First come named moves, each a turn or a mirror, each shown by rows before and after it. For each pair of rows after them, which moves, in which order, take the first row to the second? The first pair is done for you.
X:
[ 30  16  20 -31 -23  51  10 -13] => [ 16  25 -29 -45 -13  44  -3   3]
[-17   7   3  -6 -21  -4  35 -32] => [-25  11 -22 -12 -16  -8  27 -24]
[-21 -11   9  19  -4 -34  22 -15] => [-27  -8 -15  11   1 -37  15  -9]
Y:
[ -3 -31  -7 -13  19 -10 -21   3] => [  7 -23 -15 -28  11  10 -15  -1]
[-27   8 -28 -21   2  -7  13 -20] => [-30   4 -26 -14   5 -17   9 -19]
[  4   6 -19  -8   0   0   7   5] => [ -5   1 -11   4   7 -18   2   7]
Z:
[  9  -8  -4   6  10  -4 -26   9] => [ -7  -1   9   4  20 -10 -19   6]
[-11 -23  10  40  -3 -45  -7  -1] => [-21 -14  36  29  -3 -38  15 -13]
[ 37   6   0   9   4   7 -22   1] => [ 22   6   0  14  16  -9 -30   7]
[  3   1   9  23  19 -23  -8  12] => [ -2   9  26  16  18 -17  10   3]
N:
[-10  20 -31 -16  10   0   9   2] => [ -9  18 -32 -17  11   0   5   4]
[ 21   1 -30 -14   2   9 -10   7] => [  9  -5 -26 -16 -12   5  21  -9]
[32 21  5 -6 -4 39 -1 -5] => [ 23  17   7  -9 -13  35  22 -16]
E:
[  4   1  -3 -15 -30  13  42 -14] => [  2  -2  -6 -14 -31  11  43 -12]
[ -6  -8 -35 -18  -1  -5   5   7] => [ -1   4 -30 -27   5   7   2  10]
[ -7   3 -12 -14  -4  13  14   0] => [ -6   6  -6 -14  -3  16  15  -2]
[ 36 -17  26  31 -16 -18 -16 -10] => [ 36 -21  10  31 -20 -21 -19  -8]
Now pairs of rows:
Between the rows of a pair lie 2 to 3 moves.
[-40  -9  -9 -10  -4 -28  44 -21] => [-23 -21  13   2 -16 -20  49 -29]  E then X
[-39   1  26   8   6 -33  26  -6] => [ -2  -6  41  29  13 -29 -21  11]  E then N then X
[ 51 -12 -46   8 -18  28 -33  23] => [ 25   7 -60  -5   6  18 -44  34]  Z then Y
[ 19  22 -11 -28  -4  29 -28  19] => [ -4  18  26 -29 -18  26  27 -11]  E then N
[-19  16   3   1  29  -6 -15  13] => [-21  11  11   5  27 -12  -8  10]  E then E
[-12  13  23  -6  17   3   0  -1] => [ 9  4 20 -7 -3 22 12 -9]  Y then E then Z
[  8 -24 -43   2 -22 -10   2  -2] => [  9   0 -30 -27 -20  20  19  -9]  E then E then N
[  4  -7  18 -15 -25   2  38  -2] => [  6 -28   8  16 -22 -26  13   9]  Z then Y
[ 16 -15  34  14  -5   0 -29  14] => [  0 -13 -16   7   2 -12 -40  27]  E then X
[-27 -16 -25  16   1  -9  15   6] => [-22  -4 -20  -2  -5  15  31  -2]  Z then Y
[10 -4 32 15 -6 -7  0 -5] => [-13  -3 -26  -2 -14 -12  15  -3]  Z then X then N
[  3   3 -41 -23 -19  11   7  -3] => [ 39  -3   7   0 -11  19 -27   2]  X then E then N
[ 29  15   9 -20 -12  33   2   2] => [ 19   8  24 -13 -18  23  23 -10]  N then E
[  8   2 -13  13  28 -13 -58  36] => [ 24   4  44  18  25   1 -46  21]  E then X
[ 47  12 -35 -11 -10   7 -25  17] => [ 47  15 -37 -18 -13  14 -16  14]  N then E then N
[ 17 -41 -13  13 -42  30  10 -22] => [ 16 -31 -41   0 -37  35  -2 -12]  E then X
[  1  12  11 -11   2  19   5  -8] => [  0  14   2 -14   3  18   0  -4]  X then Z then E
[  8  10  19 -14   6  15  15   2] => [24 -6 14  1 -6 16  7  3]  Y then Z then Z
[ -8 -17 -18  24  -1  -2  -9  -3] => [-31   3   5   9  14  -1   5  -8]  E then Z then Z
[ 25  -4  10 -12 -20  33  23 -14] => [  9  17   9 -29  -1  37  17  -6]  X then E then E
[-13  -5  -3   2   8 -20  -8   3] => [ -5 -11 -11   7   1 -17 -10   4]  X then E then E
[ 32 -18 -31  32  14 -18 -46  36] => [  7  -8  -8 -12 -33  23  70 -21]  Y then E then N
[-34  32  -9 -37   8  -1  15 -15] => [ -9  24  -7 -39 -12  22  27 -24]  E then Z
[  1 -16  14  12  -5 -15  18  -2] => [  1   1 -24  -4  11  -9  -9  18]  X then N then E
[17 35 42  4  1 23 21 -8] => [ 18   4  36  47   4 -18  -9   3]  Z then Y
[ 24 -33  22  54 -12 -26 -19   0] => [ -6 -26  15  50   8 -47 -21   6]  E then Z
[ -1  -4  -3  16  21 -17 -27  19] => [ -4  -5  33  21  16 -17  -7   3]  X then E then Z
[ 37  16 -21 -19  -4  40  -7  10] => [ 23  30  24 -12  22  28 -20  15]  Z then E then E
[ -9 -34  17  13  -1 -16  19  -7] => [ 18 -31  -9  13   6  -7 -23  14]  Z then E then N
[-14  10 -11 -14 -24   1  26  12] => [ -9  -8  16  14 -24 -17  21  10]  Z then X then Y
[-22   9  21 -34 -16   3  26   0] => [ 14   7 -15 -37 -19  22 -11  20]  Z then X then N
[  0   2  18  -4  -9  11  21 -17] => [ -5   7 -30  -7   7   0 -14   7]  E then X then N
